In the data rows, zero lies at 4.5, halfway between 4 and 5.
Some points, one per row:
[3,4,4,3,5,4,5,5,6,5,3,6,4,5,6,3]
[4,3,2,0,5,4,7,7,6,6,4,7,7,6,6,2]
[6,6,5,6,4,5,1,3,3,3,4,2,3,5,4,5]
[4,3,2,7,6,4,7,3,3,5,5,6,4,5,4,5]
[6,6,2,3,4,6,3,7,5,4,2,3,0,5,7,1]
[6,4,8,9,4,6,3,2,4,6,5,5,1,4,2,5]
[4,1,4,4,8,5,9,3,4,5,7,8,6,5,2,6]
[2,4,5,6,5,4,6,4,4,6,5,5,5,4,3,5]
[6,6,9,8,4,6,4,1,5,4,5,4,4,5,3,6]
[3,7,7,3,1,3,3,7,5,3,3,6,9,5,5,8]
[2,2,4,4,6,4,7,3,5,6,5,7,4,3,4,5]
[3,1,5,6,7,3,8,2,4,6,6,7,7,3,1,7]
[6,5,4,5,3,5,3,4,5,4,5,3,4,5,6,3]
[4,2,2,6,8,5,6,3,3,5,5,4,2,3,2,5]
[5,4,3,4,3,3,5,6,6,5,5,5,7,4,4,4]
[5,8,6,5,0,4,0,7,6,4,2,2,6,4,6,3]
[5,2,4,5,7,5,9,2,4,5,5,6,3,4,2,6]
[7,4,6,8,3,6,4,3,4,3,6,3,4,5,2,5]
[4,4,4,3,8,6,7,4,4,6,5,7,3,4,5,4]
[4,8,4,4,2,5,2,7,4,4,5,3,9,4,5,4]
[5,1,5,7,7,5,6,2,4,5,4,6,2,4,3,4]
[7,4,7,9,3,6,2,2,5,4,3,4,1,5,4,6]
[3,6,6,2,4,4,5,6,4,5,6,6,9,4,5,6]
[3,4,0,0,4,4,5,8,6,5,3,4,5,5,7,2]
[3,3,5,2,6,3,6,3,6,7,3,7,3,5,5,4]
[4,2,3,4,7,4,7,4,5,6,6,4,3,4,4,4]
[3,3,3,3,5,3,7,6,6,6,5,5,6,5,4,2]
[5,7,3,4,2,5,1,7,5,3,4,2,5,5,6,3]
[5,7,5,1,3,4,3,6,4,3,3,4,6,5,7,4]
[6,7,3,3,2,5,1,8,5,2,3,2,6,5,8,3]
[7,4,8,9,5,5,4,1,4,4,4,3,0,4,4,6]
[6,3,4,4,6,4,8,3,6,6,5,6,1,5,5,4]
[3,5,6,5,5,5,5,4,2,3,5,6,7,4,2,7]
[2,6,3,0,4,3,4,7,4,5,4,5,6,5,7,3]
[5,2,3,7,8,5,9,3,4,6,6,6,2,4,1,3]
[7,7,9,8,4,6,2,0,4,2,5,4,2,4,4,8]
[5,3,3,3,5,5,5,5,7,6,4,5,3,6,5,2]
[5,4,6,3,4,4,5,4,5,5,4,7,6,5,4,6]
[6,8,7,8,2,5,1,5,5,3,5,2,5,5,5,4]
[3,6,2,2,3,3,3,8,4,5,3,3,6,4,6,3]
[4,5,3,4,3,4,3,6,6,5,4,3,2,6,8,2]
[4,3,1,0,5,4,8,8,4,5,4,6,7,4,6,2]
[7,6,5,7,5,6,2,3,5,4,3,2,1,5,5,4]
[3,6,2,4,1,4,4,7,6,5,5,2,5,5,7,3]
[6,5,6,9,4,6,4,2,4,4,5,3,2,4,2,4]
30 more points follow, each with its number after it:
[6,3,4,5,4,4,6,3,7,5,4,4,0,6,5,4] 0
[6,7,3,4,4,6,2,5,5,4,3,2,1,5,7,3] 1
[4,2,1,4,7,5,7,5,5,6,5,4,1,5,5,2] 2
[4,5,7,9,5,6,2,3,3,3,5,4,7,3,2,7] 3
[3,6,4,5,3,5,3,7,4,3,6,2,9,4,4,5] 4
[8,7,6,4,1,6,1,5,5,2,2,4,5,6,8,4] 5
[2,2,3,4,8,3,7,5,4,6,4,5,4,4,3,4] 6
[5,5,5,0,3,3,4,6,6,5,2,6,5,5,7,4] 7
[4,6,5,3,3,5,4,6,6,4,4,5,5,5,5,2] 8
[4,5,7,7,6,6,3,2,4,5,4,7,6,4,3,7] 9
[6,5,8,8,4,5,3,2,5,4,5,3,3,4,3,6] 10
[3,0,4,6,7,3,9,2,5,7,7,7,2,4,2,4] 11
[6,7,7,5,2,5,0,5,5,2,4,2,6,5,6,5] 12
[4,5,9,6,6,4,4,2,3,5,5,6,7,3,2,8] 13
[4,3,2,1,5,4,6,7,5,5,4,5,4,5,6,2] 14
[4,1,3,4,6,3,9,3,4,7,5,7,4,3,3,5] 15
[2,5,3,2,6,4,7,5,4,4,5,6,6,4,5,5] 16
[6,2,3,4,5,5,5,5,5,5,4,5,2,5,5,2] 17
[4,4,6,6,7,5,6,4,1,4,6,6,9,3,1,8] 18
[2,4,6,7,5,4,6,4,1,4,7,4,8,3,3,7] 19
[4,2,6,5,7,5,7,4,4,6,6,7,5,4,3,6] 20
[5,6,7,7,5,5,4,2,3,4,6,4,6,3,2,7] 21
[5,8,6,3,2,4,2,6,5,4,4,4,5,6,6,5] 22
[3,1,3,4,6,3,9,4,4,6,6,7,7,4,2,6] 23
[3,3,3,4,8,5,6,3,3,5,5,5,2,4,4,5] 24
[4,3,2,1,4,4,6,7,6,4,5,4,6,6,7,2] 25
[3,2,4,5,6,4,7,3,4,5,6,5,5,3,3,5] 26
[2,1,8,6,7,3,7,2,3,6,7,7,7,3,0,7] 27
[4,2,1,4,6,4,7,6,5,6,7,5,3,5,4,2] 28
[6,5,7,8,5,5,4,2,4,5,4,4,1,4,3,4] 29
Which of these numbered points is nearest to each point below, ignoring the 3 directions in which the first points spread most? Its number follows each.
[7,6,5,6,1,5,0,6,5,3,3,2,4,5,6,4] > 17
[2,6,1,0,5,3,4,8,4,5,4,4,6,4,6,3] > 24
[5,7,6,5,2,5,2,5,3,2,4,3,6,4,5,5] > 14
[6,5,7,8,4,6,2,4,5,5,5,3,4,5,4,6] > 20
[5,7,7,2,2,4,2,6,5,4,2,6,5,6,7,4] > 7
[4,4,5,5,6,4,6,3,4,5,5,5,5,3,3,4] > 21
[2,6,1,1,5,4,5,8,1,3,5,3,8,4,5,4] > 18
[7,5,8,8,5,7,4,1,5,5,3,6,0,5,3,4] > 8
[6,6,4,5,3,4,4,3,5,4,5,3,1,5,6,4] > 22
[5,7,6,5,1,5,0,5,7,4,3,1,3,5,7,3] > 10
[3,4,5,3,6,4,6,4,4,4,6,6,9,4,6,5] > 12
[6,4,3,5,5,5,5,4,7,5,4,3,1,5,5,2] > 10
[6,9,5,4,0,4,0,7,5,3,3,2,3,4,7,5] > 15
[2,4,6,4,4,3,6,4,3,4,6,6,9,3,3,7] > 26
[5,4,3,4,4,4,6,4,7,6,3,4,0,6,6,3] > 0
[7,6,6,6,3,5,3,5,7,5,5,2,1,5,5,3] > 10
